One turning vector, and how many ticks it has turned:
The counts run from 0 to 332.
[129 134 171 165 129 138  99 129 129  96 158  77 157  87 149 164 131 115
 156 130 136 109 183  92  96 163 146  77 131 165 120 118 120 133 108 101
 160 120 124 126 110 129  71 162 115 148 131 114 153 131 156  93  93 141
 133 113 154 131 131 122  94 149 119  98 128 100 140 128  81 127 137 201
 111  58 111 102 137 142  79 124 107 164 100 158 133] -> 132
[112 161 162 136 117 163 130  80 165 120 168  69 123 114 117 145 133 103
 175 163 119 117 165 120  83 128  92  87 106 142 118 190 108 142 101 138
 150 110 137 109 106  85 131 154 143 136 148  84 145 109 156 152 119 123
 100 127 175 134 122 115 151 136 119  84 143  93 121 164 123  88 159 127
 136  78 125 148  68  78 100 103 121 107 136 163 131] -> 72
[159 136 179 133 141 197 121 102 119 137 121  73 124  73 154 143 112  80
 160 143 144 148 224 106 146 132 132 117 124 114 159 125 119 144 141  87
 153 163 118 122 139 139 129 120 104 129 178  46 115 108 116 140 138 142
 121 107 186 172 150 123  63 134 136  91 128 125 102 116 140  84 117 124
 145 146 102 107  74 123  99 153 172 128 126 100 136] -> 165
[154 142 135 114 108 119  98 181 116 113 110 131 156  71 165 178 129  75
 114 138 110  69  91 126 116 164 113 140 115 124 131  79  88 129 189 123
 125 150 128 100 112 199 147 174 134 112 120 123 165  94 129  95 103 116
 189 126 147 103 102 147  94 137 123 152 181 137  86 136  95 143 101 120
 146 127  93  78 138 129 105 133 123  97 124 127 102] -> 129
[135 107 156 151  99 176 116 107 155 114 120  94 137  94 131 206 128 118
 124 148 138 115 218 116  87 161 201 143 160 146 103 114 104 152 116 115
 144 100  98  98 155 118 125 156 112 187 161 124 136 137 114 120  89 161
 135  95 139 126 141 120  71  90  95 126 134 127 144 141 122 160 121 184
 130 109 116 102 142 195  99 154 126 114  81 121 152] -> 210
[114 153 179 144 143 139  90 115 131  90 113  89 157  57 164 112 143  99
 164 142 141 119 170 115 128 193 108 114 111  95 119 115  93 116  97 121
 154 148 115 132 116 151  98 134 116 115 130  90 149 122 169 118 117 123
 152 139 186 153 140 123  73 171 155  89 105 124 106 134  98  97 162 119
 130 119  97 122 114  76 108  99 172 145 112 140  90] -> 242
[160 120 146 150  86 146 112  93 162  90 101 114 120  92 153 141 113  77
 138 142 135  79 198 158 107 151 145 154 130 141  98 119  82 132 111 100
 113  88 126 106 117  97 160  96 112 143 212  72 145 120 140  80 100 154
 125 119 170 123 110 134  95 101 105 100 153 130 114 135 130 128 162 136
 163 117 105 144  95 116 134 139 155 124 114 113 153] -> 99
[117 164 189 159 142 154  86 127 142 105 135  85 138  58 144 132 159  91
 173 108 128  96 157 113 151 156 101  99 127  89 130 124  98 137 135 134
 138 140 131 120 140 182 133 152 140 129  90 112 126 122 129 148 118 115
 108 122 164 142 122 117  93 161 157 120  96 140 108 134 108  81 182  85
 158 124 143 123 126  92  90 115 132 116 134 133  88] -> 241
[170 118 123 166 142 167 127 151  53 105  60 103 159 125 139 149 134 147
 150 149 114 118 162  97 163 134 120 158 138 149 154  97  85 117 134 136
 110 116 123 153 141 134 127 116 138  99 150  71 157 131 132  59 135 155
 193 105 146 128 168 121  56 138 108 108 146 120 153 130 118 161 107 118
 117 141 106 109 127 100 118 149 167 145 164 145  88] -> 14
[159  99 164 172 193 145 103 149  63 101  80  78 143 116 170  99 174 128
 149 109 121 145 190 112 114 168 142 109 138 118 141  75  86  88 105 150
 130 124 103 129 132 150 108 152 157 120 121 118 174 108 187 143 106 160
 155 101  98 118 127 121  66 132  98 103 163 106 140 120  88 155 146 160
 119 151 118 137 115 111 144 161 163 170 149 164 106] -> 142
[172  85 150 183 154 123  95 142  80  85  80 112 138 114 118 138 171 151
 130 119 133 150 146 145 105 168 156 130 158 134 136 106 111  95 117 139
 155 148 119 107 158 214 134 144 167 113 130  80 120 118 170  91 111 154
 154 108  99 131 148 128  71 107  97 141 154  91 168 104 130 138 106 203
 122 137 112 122 108 154 133 165 115  96 142 136 140] -> 220
[157  93 152 161  96 169 108 144 124 120  98 127 143 113 120 148 118 128
 172 153 122 163 187 143 186 130 132 146 126 137 144 137 131 130 101 126
 163 112 133 105 152 131 165 155 163 134 157   3 131 123 120 106  89 163
 102 120 203 150 162 118  97 140 128  85 153 142 126 104 109  94 127 155
 130 126 117 118  86 146 117 167 117  87 140 171 132] -> 215
[131 126 177 178 127 177 127  97 120 112 100  98 128  81 132 145 172 104
 154 122 109  80 137 100 153 154 130 132 116 106 158 116  94 155 112 170
 109 106  97 112 128 189 150 133 133 124 139  97 122  97 148 117  94 115
 133 111 122 135 101 149  99 157 178 165 168 150 109 109  77 126 172 116
 156 161 156  95 141  96 132 171 169 123 161 110 100] -> 191
[137 105 203 166 121 174 109 104 171  99 128  74 129  93 132 150 142 135
 173 138 115 133 207 131  96 126 144  94 139 139 107 126 108 123  64 103
 145 104 107 116 138 137 150 142 126 169 135  89 102 138 184 126  88 157
 100 112 134 139 145 117  74 111 102  97 112 138 145 126 108 119 187 118
 148 101 155 160 114 130 135 115 147 117 110 160 129] -> 226
[126 126 119 158 137 143  84 115 146 107  65 138 125 130 131 130 155 129
 173 171 117 107 147 118 146 152 109 174 121 115 111 116  57  99 109 192
 114  79 127 157 124 146 168 130 145 129 105 105 124 130 145 132 142 142
 177 151 144 130 149 141 115 162  97 107 127 148 142 153  98 142 177 115
 163 138 138 139 145  68 129 100 161  97 160 134  78] -> 202
[ 95 125 150 157 132 120 100 114 136  88 116 144 125  80 117 166 114 127
 151 140 111  69 120 118 111 184 124 112 146 149 113 119  67 123 102 143
 131  69  96 144  97 165 148 132 139 159 133 125 157 150 156  92  90 140
 108 130 123 122 108 127  70 128 119 125 154 138 140 133  51 140 175 108
 183 106 162 125 172 109 124 111 143  95 127 117 100] -> 302
[137 147 101 120 114 137 139 126 146 113  97 141 134 128 136 153 126  87
 124 131 130  78 136 140  61 152 114 141 109 136  97 101  79 119 138 133
 114  86 127 118 119 173 198 160 161 133 129 106 145 117 167 137 107 177
 140 119 110  94 107 130 115  86  62 111 150 126  93 159  93 149 159 110
 187 119 127 177 132 126 136 115 143  63 144 113 135] -> 34
[132 158 163 138 152 129  76 123 138 130 117  87 145  78 157 145 203  63
 131 110 116 103 146 127  87 170  84 146 107  70 131  82 103 146 157 134
 147 156 123  80 137 199 141 158 168 142 101 140 147  94 134 174 127 136
 179 149 109 132 110 113  98 147 110 151 130 121  96 131 138 121 139 133
 147 136 114 127 101 128  79 124 145 101 133 113 115] -> 51
[154  98 150 143  97 134  80 109 193 112 128 108 140  85 111 171 106 103
 132 144 137 109 161 174 118 187 129 164 144 130 125 112 113 131 105 119
 188 140 124 140 152 177 159 134 133 164 176  55 110 150 151  58 103 128
  89 131 149 142 128  92  86 103 115 113 133 135 115 156 133 119 176 166
 174 116 131 135 123 141 122 164 124  55 103 142 153] -> 304
[116 148 163 169 117 142  82  73 194 117  98 136 139  95 144  85 133 103
 113 131 142 109 182 149  77 208 140 118 114 113 133 127 103 126  94 131
 161 121 126 128 129 130 146 140 151 144 144 118 142  84 162 135 131 119
 157 143 149 144  84 134 117 136 143 105 167 105  88 156 123  96 173 177
 143 128 139 145  72 102 134 127 134  98 117 156 138] -> 177
[160 109 143 155 111 145 129 132 103  95  79 100 131 100 122 192 128 124
 138 151 122 127 185 122 104 168 177 122 176 140 107  77 114 133 144  78
 134 110  82 135 130 130 107 110 103 168 177 112 137 155 129  62 101 147
 142  93 140 122 135 118  33 107 100 141 124 109 148 127  89 162 118 164
 142 114 127  83 151 156  89 152 140 141  88  98 116] -> 209
[141 123 165 132 158 128 109 141  92 129 130  75 138 110 142 171 156 124
 164 143 141 121 161  89 129 154 121 112 149 124 124 102 119 161 131 174
 160 127  91 136 173 153 119 201 153 139 106 131 118 132 129 144 116 148
 102 102 148 125 161  78  37 135 142 154 141 117 129 125 100 170 136 135
 117 101 131  81 156  93  91 136 171  94 118 153  86] -> 41
[140 156 147 134 122 120 132 156  78  81 163  69 119 101  94 185 123  99
 172 134 115  80 136 158 100 134  86  72 141 144 121 123  78 154 149  92
 122 104 106 110 109 185 154 164 137 137 136 102 159 183 133 101  86 142
 131 116 123 121 139 109 103 115 102 125 140 107 125 140  80 107 159  80
 171  98 125 143 150 117 108 116 111 113 116  91 131] -> 224
[142 150 124 103  98 147 115 112 101 131 108  79 170 124 170 147 101  82
  95 133 145 137 183 127  98 171 127 129  94 102  92  91 130 140 133 115
 151 156 128 106 136 137 122 135 163 135 161  74 132  90 109 126 167 165
 169 154 152 105 125  85  65 117 121 111 134  99 107 170 156 147  99 177
 122 112  78 121  83 123  92 111 143 112 101 138 127] -> 244
[165  87 139 144 119 153 136 122 115 123  82 116 127 129 142 128  97 124
 148 156 133 146 214 117 142 139 115 163 113 143 119 107  99 123  94 124
 139  98 133 147 146  87 147 122 156 128 189  37 153 136 154  69 138 181
 139 119 205 147 133 138  77 116 119  75 158 152 111 144 105 100 146 122
 143 113 105 139 117 119 147 123 167 118 139 173 147] -> 293
[149 118 120 173 130 141  63 120 115 129  79 156 120  80  98 126 176 107
 164 126 124 139 129 115 165 149 100 169 136 100 159 141  86 105 140 175
 154 130 117 140 159 175 160 154 128 112 130  76 124 122 109 145 127 140
 138 147 157 157 151 124 101 152 142 149 174 154 111 137 110 112 134 129
 165 171 127  87  97 101 137 164 143  65 163 131  85] -> 280
[190 167 181 159 135 168 123  89 164 111 115  59 138 104 164 143 163 127
 154 165 147 119 179  90  49 135 144 123 131 120 136 128 116 122 104 122
 135 140 107 128 140 139 104 145 101 140 131 148 117  97 177 121 112 122
 164 112 107 135  94 121 103 124 135 157 180 101 117 151 146 154 123 187
 109 125 114 100  91 140 121 168 121 118 140 134 151] -> 271
[150 115 120 145 105 162 146 133  89 105 120 110 151 123 120 176 149 128
 131 131 108 101 163 158 100 104 159 112 127 198 139 117 112 109 153 106
 108 111 112 105 120 153 134 151 143 133 174  87 157 119 122  75  66 136
 114 117 121 124 117 137 111 118  88 131 199  81 132 121  90 140 107 161
 142 113 119  99 120 174 130 185  95 116 120 110 168] -> 299
[133 134 167 182 143 185 118  86 150  98 121  81 159  87 149 165 155 125
 174 136 119 106 182 112 114 120 154  81 139 150 118 147  83 123 120 112
 132  85  80 136 132 103 127 124  89 151 147 141 150 124 165 111  76 125
 109 120 118 132 107 131 126 119 114  89 157  64 141 138  93 159 149 186
 131 117 134 113 114 120 136 146 136 158 110 103 120] -> 82
[175 134 120 141 158 145 120 150  65 115  98  72 126 113 110 170 173 122
 153 132 101 119 133 129 119 111 137  96 160 117 171 122  82 151 180 135
 111 139  85 123 129 166 127 136 107 102 154 131 131 126 120 120  89 111
 156 112 109 123 128 129 104 132 126 168 179  98 138 121 101 141 114 126
 149 154 127  79 123 102 122 163 137 142 148  70  93] -> 80
[156 174 162 150 133 164  99  90 192 114 146  94 103  83 127 178 168  95
 138 138 129  91 155 132  52 129 136 102 130 131 100 144  90 143 142 118
 149  88 116 113 135 132 169 156  95 161 141 146 115 108 142 166 111 135
 127 162 112 128 103 108 135 121  94 121 145  81 101 176 143 136 171 149
 174 114 127 141  54 122 101 134 119  89 135  86 121] -> 161
[111 146 145 147 107 170 133 136 139 128  92 117 131  80 167 163 121  81
 140 130  99  79 128 123 107 159  99 136 110 116 101  67  66 163 142 105
 105 106 115 117 101 166 136 147 141 132 142 113 173 121 124 108 118 131
 148 130 164 109 111 120  79 111 113  98 131 176  66 142  68 121 153  55
 182 109 130 137 150 111 115 117 172 110 110 129  86] -> 318
[129 166 134 131 153 163 123  82  82 105  91  86 149 111 152 140 152  78
 124 134 125  79 133 143 136 159  93 127  96  99 153 107  58 144 140 150
  87 128 118 142 107 170 170  99 138  98 162  96 151 111 156 124 145 134
 172 149 103 119  90 129 110 126 129 137 166 117 100 141 100 117 174 101
 176 144 137 150 128  54 138 116 175 113 165 102 107] -> 268
[189 118 103 153 147 141 121 152 101 110  70 123 144 111 134 125 161 159
 152 154 128 134 134 102 128 147 140 148 160 158 151 104  95  81 134 169
 122 106 118 145 122 145 124 167 138 106 110 115 179  98 177  89 102 136
 172  85 136 108 138 151  88 123 116 143 171 126 148 115 103 171 101 134
 118 146 109  85 151 110 195 158 144 123 162 160 113] -> 297
[155 159  81 116 100 105 116 136 119 128 137 141 173 131 105 201 100 132
 154 138 141 131 129 109 101 117 111 112 107 185  95 125 125 124 167 128
 155 130 142 141 152 114 164 181 101 134 143  73 149 128 122  95 137 148
 114 161 156 122 152 128 118  87  62  87 180  71 132 170 113 179 115 201
 147  72  82 122  81 111 100  99 104  66 128 133 125] -> 44
[160 121 124 165 158 132 104 125  85 109 122 133 113 110  54 149 115 120
 168 147 136 142 127 142 138 129 111 124 135 131 157 175  79  89 147 146
 164 130 114 145 115 137 163 144 137  95 168  59 113 164 153  98 122 133
 121 143 135 141 165 120 102 120  97 112 155 105 144 144  96 104 144 120
 173 149 109 102  89  84 137 131 122  72 170  99 131] -> 264
[100 129 135 145 143 144 104 123 128 124  94 116  88 119 154 153 162  88
 145 104  83 108 169 133 122 116 130  99 120 144 106 126  38 155 137 145
 111  83 125  94 106 124 164 157 142 160 133 125 157 104 126 223 106 179
 146 132 141  93 114 141 132 120  77 108 160 119 115 127  87 140 137 137
 175 124 155 123 100 102 129 100 160 125 140 115  95] -> 251
[178 135 145 140 155 131 128 131  82 111  94 100 166 121 178 116 147 119
 101 102 142 132 171 133  63 156 163 106 122 142 121  63  96  80 129 111
 138 129 109 151 120 137 119 126 123 127 131 132 164 104 183  90 111 172
 151 102 136 108 129 138  78  88  95 115 170  85 120 128 109 169 122 188
 132 121  89 137  96 134 162 153 147 140 120 102 124] -> 143
[104 127 117 115 110 141 122 108  81 126  89 101 161 117 127 165 130  90
 143 141 120 125 138 118 154 154  84 169 107 118 142 126  98 176 147 164
 117 137 134  99 164 147 140 149 164 114 171  74 161 127  79 128 154 142
 169 140 170 143 138  96  86 154 142 170 158 120 122 138 120 122 110 140
 144 117 134 106 121  65  82 128 161 124 135 137 117] -> 90
[161 127 177 190 156 135  60 158 159  85 116  96 121  78 131 100 188 111
 158 120 129 142 171 160 100 151 117 123 118 115 146 112  77  70 122 129
 146 139 143 122 125 168 148 161 149 123  98 111 130  92 185 131  98 156
 171 120 139 125 124 156 105 130  99  89 118 122 118 127 108  83 153 135
 145 154 122 126  90 129 144 151 136 105 162 139 115] -> 331
[123 156 124 130 115 138 116 167 187 142 128 145 103  98 137 174  91 103
 154 173 124 108 132  90  70 160 105 144 124 171  90 145  87 126 137 153
 129  59 116 125 123 110 135 201 127 166 110 130 146 136 151 142  90 156
 140 113 164 102 128 133  99 123 109 128 154 116 107 164  73 145 142 123
 148 101 132 101 142 118 112  77 115  88 123 171 113] -> 212
